Each row is where one point has got to under a steady rotation. How many steps took it there?
The counts run from 0 to 713.
36 -165 -92 12 -23 -28 -177 -154 275 -26 -70 9 -186 -77 51 -107 -180 48
 -93 -19 118 -162 32 -129 -37 64 -70 116 96 -179 -94 105 -58 -39 -45
 -182 51 -35 41 -292 34 42 111 123 -324 213 -64 49 92 -141 157 -87 58
 -358 -2 -198 -12 -92 289 -84 -204 7 -115 -222 27 -126 107 143 34 -130
 89 -127 -24 87 39 295 -186 -132 41 -222 -105
533
-3 -88 8 -139 194 206 141 -159 -49 128 71 -177 -60 93 173 156 86 -157
 -204 244 263 282 -5 135 1 58 -63 -149 70 62 69 101 -115 219 -159 -40
 147 -91 -249 101 -78 0 -33 219 122 -249 41 84 -91 -25 -41 -48 220 35
 112 77 63 67 130 2 36 94 211 -58 -8 84 81 -104 -92 209 58 -35 -89 219
 133 187 68 -237 -253 -76 -70
633
111 -155 -214 63 279 15 -51 -80 19 -47 -92 313 143 -29 153 66 142 116
 -55 180 25 41 148 25 -53 78 -140 -21 7 127 14 346 87 107 -39 25 9 54 55
 -49 -7 42 117 443 113 -34 237 24 245 139 -1 -4 81 23 -46 -33 65 -367 28
 191 -15 182 -99 -168 -164 -33 71 -4 168 -127 -119 -205 -21 -61 157 201
 23 84 92 -16 30
562
-17 -31 132 -34 -170 -159 -113 158 85 68 -170 91 27 108 -74 -157 -92 -70
 123 -181 141 -107 -37 97 -97 -77 -72 234 -5 137 -158 -157 234 10 247 53
 97 -334 -8 -142 69 -79 32 23 -17 86 -94 64 -134 -98 253 -116 -41 -37 41
 -224 8 222 181 -12 88 -366 88 260 108 139 -90 -11 -14 -30 -14 260 -73
 -146 6 -154 125 -46 -113 158 -99
648
18 13 155 -18 62 -311 -36 -134 -55 228 -154 -5 -145 17 12 -68 8 186 6 47
 81 -187 2 237 -77 -47 -208 -70 17 168 -50 -47 149 -46 31 -112 157 17
 -290 9 -34 135 -92 -92 -16 -150 -102 310 16 30 -80 35 125 38 -88 -96
 -213 182 366 -30 77 250 94 54 206 42 13 -105 -230 145 47 6 -136 -61 22
 157 51 -235 17 100 -300
370
33 -9 92 130 -42 -284 -159 -229 31 158 -261 -8 65 -13 90 -166 197 25
 -101 -2 84 -147 117 122 -25 -155 17 214 44 74 -202 -132 229 -163 -118
 -262 106 -90 -7 57 21 102 113 23 -46 -162 -197 -29 57 -64 150 -187 -10
 -80 88 74 -115 219 84 -142 -41 -142 45 125 35 127 -203 -172 -142 156
 -118 189 -257 50 98 -129 114 -24 -112 221 -29
34
-111 -116 17 -154 44 -72 279 199 70 -164 132 40 188 -143 116 -125 111 8
 83 -96 -101 -104 74 23 -86 -45 -90 6 -11 -69 55 -35 -99 143 161 64 97
 -87 97 198 212 -22 34 -224 -163 9 106 0 -16 -131 123 23 -38 -31 50 -299
 -188 -259 8 -27 -65 -153 -8 55 -96 100 60 22 -350 95 -151 260 -55 -98
 36 387 -116 -157 118 -157 -147
499
48 23 -71 68 -267 34 -134 -210 200 -91 95 48 59 38 -73 65 -118 -4 22 16
 -108 -64 145 -116 -30 -76 32 112 -6 -291 -32 -221 -275 -76 -152 -63
 -124 58 218 22 76 -24 32 -56 -90 -36 -121 -252 82 -75 36 -26 -277 -28
 144 129 56 -56 -294 -136 -195 -257 -274 -217 -74 69 -271 188 51 7 -50
 144 7 146 -10 -132 -184 2 24 -38 156
8
187 -141 199 7 63 -222 -25 -221 140 -58 -201 269 59 -28 173 149 -25 56
 57 283 79 -104 -21 -18 -141 -286 -99 2 -10 84 29 38 -224 105 -145 -210
 -25 -34 -65 -144 -35 -158 -196 36 -92 -61 -117 82 40 -262 73 -175 -36
 -105 137 24 -179 126 35 22 -207 139 12 -126 -80 172 -192 -105 -189 44
 -373 90 -102 60 -5 -106 -166 31 9 -12 -23
189
-172 -101 -48 81 -307 -272 -17 -122 52 -276 -128 31 82 -228 14 -214 222
 12 -63 98 -78 -53 108 -136 -144 -112 109 2 -94 -113 -117 -58 -114 62 73
 -185 130 -9 -28 16 50 -55 114 -471 -115 -47 -72 -8 144 -246 173 -55 -29
 -105 -48 -257 -126 -68 80 -44 2 -174 -32 6 95 28 -69 -96 -161 -33 -3
 278 -173 -66 -99 -99 64 -141 -64 36 -114
684
252 -90 69 111 80 -80 -22 -384 125 -69 -106 141 66 -88 41 -59 68 216 4
 269 10 -44 4 69 34 -289 -139 -9 -156 4 74 133 -97 79 -148 -128 -63 191
 7 183 17 -160 -63 -89 33 -174 219 27 171 -29 -47 -199 -66 125 7 126
 -163 2 -88 -26 -200 161 -42 -89 -114 33 -147 -111 -63 254 -250 190 -84
 -24 -1 43 -248 46 125 -62 -80
527
52 -9 63 -71 63 57 83 75 130 -9 73 -130 -8 -7 40 -29 52 36 -22 -144 54
 26 -67 -22 -65 58 -197 26 -133 -186 4 102 24 269 158 122 196 -136 -45
 -68 154 -174 76 -187 -38 175 181 7 -37 -149 240 -54 140 -64 168 -295
 -69 -331 -42 -46 -144 -94 83 66 -156 -91 68 -51 -269 96 -3 171 -101 -41
 76 344 -155 -185 52 -186 -291
497
-96 -78 210 -150 26 197 62 164 -54 -235 91 -95 -20 -130 140 93 -131 -142
 -119 162 201 -42 -391 -209 49 35 289 -222 84 -107 32 -48 -208 71 -166
 -11 169 -54 -173 133 -114 12 -159 86 -31 86 -105 -93 -249 -158 -127 -15
 87 -49 95 162 213 91 -44 -89 68 25 97 79 -114 1 147 46 48 37 -53 -139
 198 175 1 -23 -44 4 -3 -91 54
430
-189 -61 73 -178 -1 307 -26 -49 74 67 234 76 -22 115 -61 190 -82 59 68
 167 99 57 -49 -51 19 56 -3 -217 -26 -94 52 -53 -343 99 -106 57 90 139 9
 95 -5 107 -149 46 241 -18 0 -59 -116 126 -326 99 -206 161 -9 235 270
 -21 -263 -28 132 121 -212 -48 -20 -140 43 187 41 53 94 -134 280 108 -2
 155 21 -13 130 -78 -31
321
108 -49 106 26 284 -158 -31 0 -25 251 -140 233 -11 135 28 151 -193 106
 83 202 -29 -90 -105 158 99 -164 -243 -2 18 181 81 65 -30 181 29 5 -116
 38 -2 -220 -23 -16 -249 87 138 -15 96 130 31 -29 -86 135 152 141 -146
 41 -188 152 40 131 -28 447 -65 -57 -87 -245 38 -69 -43 -11 -87 -23 6
 -152 -44 177 -153 52 239 -27 -177
599
5 63 92 -122 69 21 179 -126 -182 222 50 -146 -159 -79 88 195 50 28 -77
 200 53 23 -97 268 37 3 -35 -194 60 206 143 -9 -189 70 -74 -88 19 -36
 -231 145 -161 70 -218 -199 36 -239 4 283 -95 42 -162 64 142 91 -54 -2
 -186 305 229 32 24 336 170 -60 135 105 132 -164 -193 177 -19 -44 16 112
 12 47 -13 -160 2 -59 -121
708
-228 -106 41 -5 26 -244 -40 208 79 -379 -52 1 -14 -237 178 -346 96 27
 -47 -12 -60 -99 -88 -123 -213 -63 193 -15 166 -95 -141 45 24 -10 138
 -156 165 -73 20 59 102 105 278 -188 -216 30 -77 12 136 -238 135 -16 37
 -116 -123 -240 -9 -82 296 -2 4 -151 -33 -21 55 40 71 22 -55 -109 -56 74
 -100 -3 -20 226 22 -201 -89 -5 -48
610
-86 -243 -18 22 14 87 43 146 85 -194 -160 296 145 -168 147 -168 166 -87
 59 256 130 36 -219 -199 -17 -98 105 -82 -6 126 31 172 2 169 51 -203 -24
 -81 34 -162 -198 -217 -50 -27 120 244 104 141 -105 -23 38 -43 -36 -154
 12 -122 68 84 122 72 95 13 12 -10 -37 -86 38 -55 144 -204 -248 -157 79
 64 -134 -147 62 310 23 -81 37
227
170 -7 56 -165 -114 -145 -226 148 -153 52 20 198 99 -228 -87 62 -283 319
 -159 -37 30 -382 -5 -222 77 10 14 74 19 8 -139 -82 -87 -81 -70 -66 199
 56 218 45 -30 205 -48 38 -95 51 -126 -164 80 -52 -24 -17 -167 24 -102
 139 84 56 22 -67 50 235 -207 -84 -150 -48 43 -53 -9 108 -44 -66 94 -29
 238 63 -82 -88 218 192 -30
690
37 -22 119 -1 19 142 -93 73 183 81 26 -195 -79 140 92 -45 -4 -134 -11
 -138 140 143 -13 -82 -7 -44 -157 94 -111 -103 28 132 98 328 116 49 72
 -164 1 -342 114 -357 7 -62 78 304 40 25 -91 -121 265 -87 166 -68 218
 -112 90 -161 -145 -25 -196 -126 92 77 -145 -169 -29 -20 -178 -51 44 138
 -72 83 61 78 -12 -66 -72 -202 -142
495
-151 56 -4 42 11 -71 -148 -260 14 104 -39 74 -221 9 -29 -16 49 222 -14
 96 -32 26 485 316 -54 -42 -146 135 -224 152 79 96 24 -143 -83 23 201
 117 -206 -58 253 -131 83 -21 -10 32 0 -12 240 168 -53 -100 -40 197 -233
 -157 -21 54 -49 16 64 83 -148 128 116 13 -246 49 -72 -26 56 153 -103
 -119 58 57 254 -140 -85 198 -145
142
67 -125 -229 -16 257 114 -39 -107 -28 87 -113 218 68 75 102 217 99 21
 -129 93 102 103 233 73 -114 161 -140 -81 20 144 37 223 -84 95 -70 59 67
 -42 -31 -88 5 49 136 508 145 -107 181 8 238 88 25 -21 149 110 29 -41 11
 -304 32 153 -31 128 -44 -193 -195 17 28 -36 164 -74 -51 -175 28 -23 170
 198 55 -107 -43 85 7
561
16 -45 270 6 205 57 -83 172 198 -166 -91 91 99 148 90 -128 -44 -112 182
 93 230 63 -426 -110 -47 -219 -5 -1 4 26 -94 92 20 298 154 45 -38 -162
 38 -120 -1 -222 -76 13 235 190 157 -41 -188 -173 93 -47 48 86 73 -60
 166 -32 -79 64 -32 -132 35 199 -168 -114 46 -81 92 -44 -127 100 105 50
 -63 -22 -92 159 9 -128 -144
154
-94 84 151 221 99 141 -140 -220 -74 -64 -102 -242 -349 64 93 -72 280 -12
 -124 49 195 108 -149 182 -35 115 84 -95 -78 -91 -26 97 45 -59 -80 21
 216 -30 -326 -63 19 -82 94 35 238 125 175 36 1 79 -70 -53 175 143 18 -6
 186 -29 -166 -41 108 -167 44 44 166 -91 -76 -63 166 -133 123 -152 91
 163 -8 -149 223 -12 -196 94 -189
64
-143 88 250 268 163 38 -72 -267 -54 -119 -128 -127 -274 106 150 -48 291
 -54 -31 135 118 153 -197 173 -52 28 128 -136 52 -136 -45 48 32 -80 -78
 -69 124 42 -260 -121 15 -40 71 39 218 84 75 64 -73 47 -39 -55 199 103
 79 96 133 66 -211 12 110 -92 83 92 117 -94 -69 -41 47 -213 13 -206 58
 169 -29 -218 263 127 -175 68 -104
63
223 -91 -12 -148 32 32 42 -87 -35 343 -70 35 115 -138 85 88 -78 98 -62
 147 106 -44 96 118 116 -223 -157 95 -55 240 78 40 -158 242 -62 -157 -35
 -88 89 63 -48 -90 -146 -129 37 -207 19 64 33 -32 16 -95 4 130 -31 -46
 -172 325 85 -21 -117 315 128 -88 -53 -33 35 -177 -234 316 -151 209 -171
 133 151 220 -180 -160 97 -50 -83
186
-226 94 128 -60 136 141 -63 84 -125 -75 99 3 7 68 55 6 38 1 -68 134 103
 92 -90 -21 21 -59 136 -71 90 -41 -31 -68 -130 -34 -99 48 81 83 -32 225
 28 124 35 172 282 -110 -84 -356 -72 76 -226 26 -3 360 5 321 334 -34
 -409 53 220 -65 -133 74 -104 -8 -100 27 163 15 24 -21 195 117 23 -33
 136 12 -80 129 79
246
34 -102 124 16 305 -125 -14 192 110 -98 -166 332 183 -4 97 -24 -119 -101
 123 116 69 156 -250 -216 37 -199 14 164 89 144 -87 105 38 248 51 -12
 -10 -150 170 -231 -28 -125 84 116 66 346 27 115 13 -247 98 -85 61 6 -56
 -65 60 62 -9 219 -5 183 16 57 -200 -111 100 -210 39 -91 -248 26 2 -52
 -42 -81 -28 263 75 -41 65
152
-237 -144 64 -32 -257 -77 269 -17 138 -219 109 -79 60 -181 -9 -57 107
 -128 93 4 -226 -84 -27 -62 -17 -23 149 -57 -61 -260 59 -250 -190 -123
 -25 -64 2 54 -94 207 88 25 24 -365 -267 104 -79 65 -115 -144 80 -29
 -159 -238 91 -165 -124 -58 56 -184 -51 -246 49 22 124 126 -24 65 -239
 22 -71 174 -45 -39 -191 13 -47 4 98 -54 -40
162
-78 -161 -8 38 -91 180 -45 72 119 -108 -104 193 96 -96 113 -109 75 -49
 69 190 175 -17 -383 -179 4 -94 57 -143 -25 -6 -5 156 -25 229 117 -161 1
 -136 17 -183 -186 -220 -121 -87 171 281 184 93 -153 -50 77 -25 -51 -91
 54 -158 143 91 164 0 128 -29 34 31 10 -153 111 -34 212 -198 -150 -186
 110 112 -98 -163 -24 263 34 -121 -100
228
9 -21 175 -13 76 -307 -28 -144 -54 233 -224 66 -41 56 84 -62 48 182 -1
 126 215 -214 36 315 -65 -112 -190 2 8 211 -59 -66 123 -101 46 -57 116
 -10 -224 112 1 225 -105 -25 64 -255 -50 193 62 10 -40 -51 60 82 -59 -52
 -211 226 283 -73 133 128 37 107 162 141 -53 -76 -120 156 -47 58 -138
 -48 26 77 75 -190 10 118 -253
371
-113 -109 -73 94 -358 -143 -197 -145 245 -68 -30 54 109 -29 -154 -296
 -79 84 -47 -30 -9 -223 183 -313 -60 -11 -5 52 -123 -268 -91 -125 -51
 -82 -27 -146 44 100 63 31 108 33 47 -161 -58 32 -146 -260 -9 -148 164
 -29 -186 -178 42 35 52 -160 -138 -290 -74 -244 -265 -47 -4 -105 -156
 200 2 25 96 135 -35 4 -60 82 -134 -137 40 16 -105
347
-90 -90 -162 87 262 -218 168 247 -127 8 -264 190 165 -21 90 -148 173 -61
 -16 -16 -116 -78 -125 70 68 50 36 -34 257 186 -54 21 170 -17 164 110
 -24 -66 4 57 75 197 102 130 61 -63 183 125 73 -17 9 187 302 70 -210
 -209 -154 5 227 129 160 43 61 9 -28 -146 283 -143 101 -82 24 27 -118
 -205 37 223 -20 36 149 41 -148
334
-119 10 -49 93 25 204 135 -84 -187 66 -41 -332 -334 -55 118 121 324 -196
 -235 -75 -12 83 208 254 25 255 46 -50 43 -6 80 61 47 -163 -98 27 102
 -103 -265 -135 65 -86 117 114 -35 80 -14 37 -2 153 45 33 236 -45 84 -77
 38 4 -28 -10 56 -183 156 23 72 -32 -14 -21 -69 -221 101 -120 -45 107
 123 49 243 -128 -232 10 -26
404
-75 -83 4 86 -52 -86 -90 -215 49 95 -120 177 -38 11 -13 -52 62 97 -35 95
 -18 -29 559 205 -12 -5 -175 150 -183 132 50 87 98 -151 -88 -14 135 167
 -220 -97 195 -106 73 105 -25 78 -60 -83 180 92 -33 -137 -46 149 -105
 -87 13 86 -91 -7 56 -26 -139 125 1 -23 -284 82 -52 -11 17 171 -136 -151
 -36 88 213 -73 -80 268 -82
143
-83 -162 -100 132 -59 -104 -88 -212 123 117 -176 195 96 -9 -33 -121 141
 9 -77 120 -2 -102 523 105 48 11 -132 164 -172 134 -19 57 209 -140 -93
 -61 43 123 -162 -106 239 -136 44 245 -52 71 -77 -173 115 73 73 -210 8
 53 -22 -32 15 -15 -133 -137 106 -110 -152 88 -44 -53 -274 46 26 -25 48
 148 -139 -107 -27 47 204 -24 -77 276 -76
144
-159 27 97 68 274 -152 143 55 79 165 49 -111 213 213 71 -98 -11 -157 -1
 10 -163 263 147 58 170 -155 -22 167 288 -14 -6 -18 240 -77 -149 -28
 -170 69 -22 138 34 232 137 129 -18 -53 -347 18 -74 -26 -177 -5 35 -50
 -19 287 14 123 -135 -26 -16 215 109 134 -51 -25 39 16 -274 142 106 61
 -147 40 -95 109 120 60 -143 -85 153
629
81 59 121 26 144 -70 -33 193 107 -232 54 -105 -79 -163 44 -284 -26 113
 65 -250 -83 -171 -130 13 26 -56 143 178 210 -98 -153 53 211 -292 80 -50
 -15 58 238 45 32 187 255 -3 -345 219 -85 -44 -43 51 -46 -22 -78 -190 16
 -21 -1 -43 186 8 -87 -88 -19 48 -30 34 39 190 10 -185 -147 -137 -20 70
 59 178 -41 110 53 -133 163
197
-122 100 233 127 394 -91 159 -71 -95 -25 25 29 -92 35 147 204 161 6 70
 122 -94 190 -141 290 55 -10 137 -24 334 14 -62 -124 -165 -148 -113 -84
 6 24 48 52 17 268 173 59 45 12 -30 181 22 80 -211 105 -6 145 -78 91 -16
 164 -46 145 100 127 20 -18 92 102 85 -76 -75 -209 -202 -151 113 29 47
 -100 172 257 51 12 137
60
-25 -8 -28 -46 158 -18 267 -149 -43 197 76 29 108 229 24 246 55 -60 21
 -38 -11 -40 -199 96 153 213 -88 -109 227 -106 -76 -250 -116 -48 -102 70
 17 31 33 230 -91 402 49 192 56 -206 106 144 -88 47 -108 173 55 -131 24
 83 -111 -139 74 -106 99 113 -44 -133 69 35 227 -52 -89 -16 50 -244 81
 -53 109 178 -61 174 223 -74 -117
57
-110 -142 29 -222 -110 93 188 -169 163 85 194 178 60 274 -95 325 -260
 -132 184 94 104 65 -135 -136 8 110 -135 -196 -24 -133 31 -267 -360 170
 -55 137 -15 -113 -71 45 -43 117 -173 114 141 -77 87 172 -145 -128 -51
 130 -121 -162 88 -50 40 -139 42 -89 15 -49 -104 -180 53 122 154 148 42
 50 108 -154 208 -36 -113 -95 -128 75 84 -141 -31
394
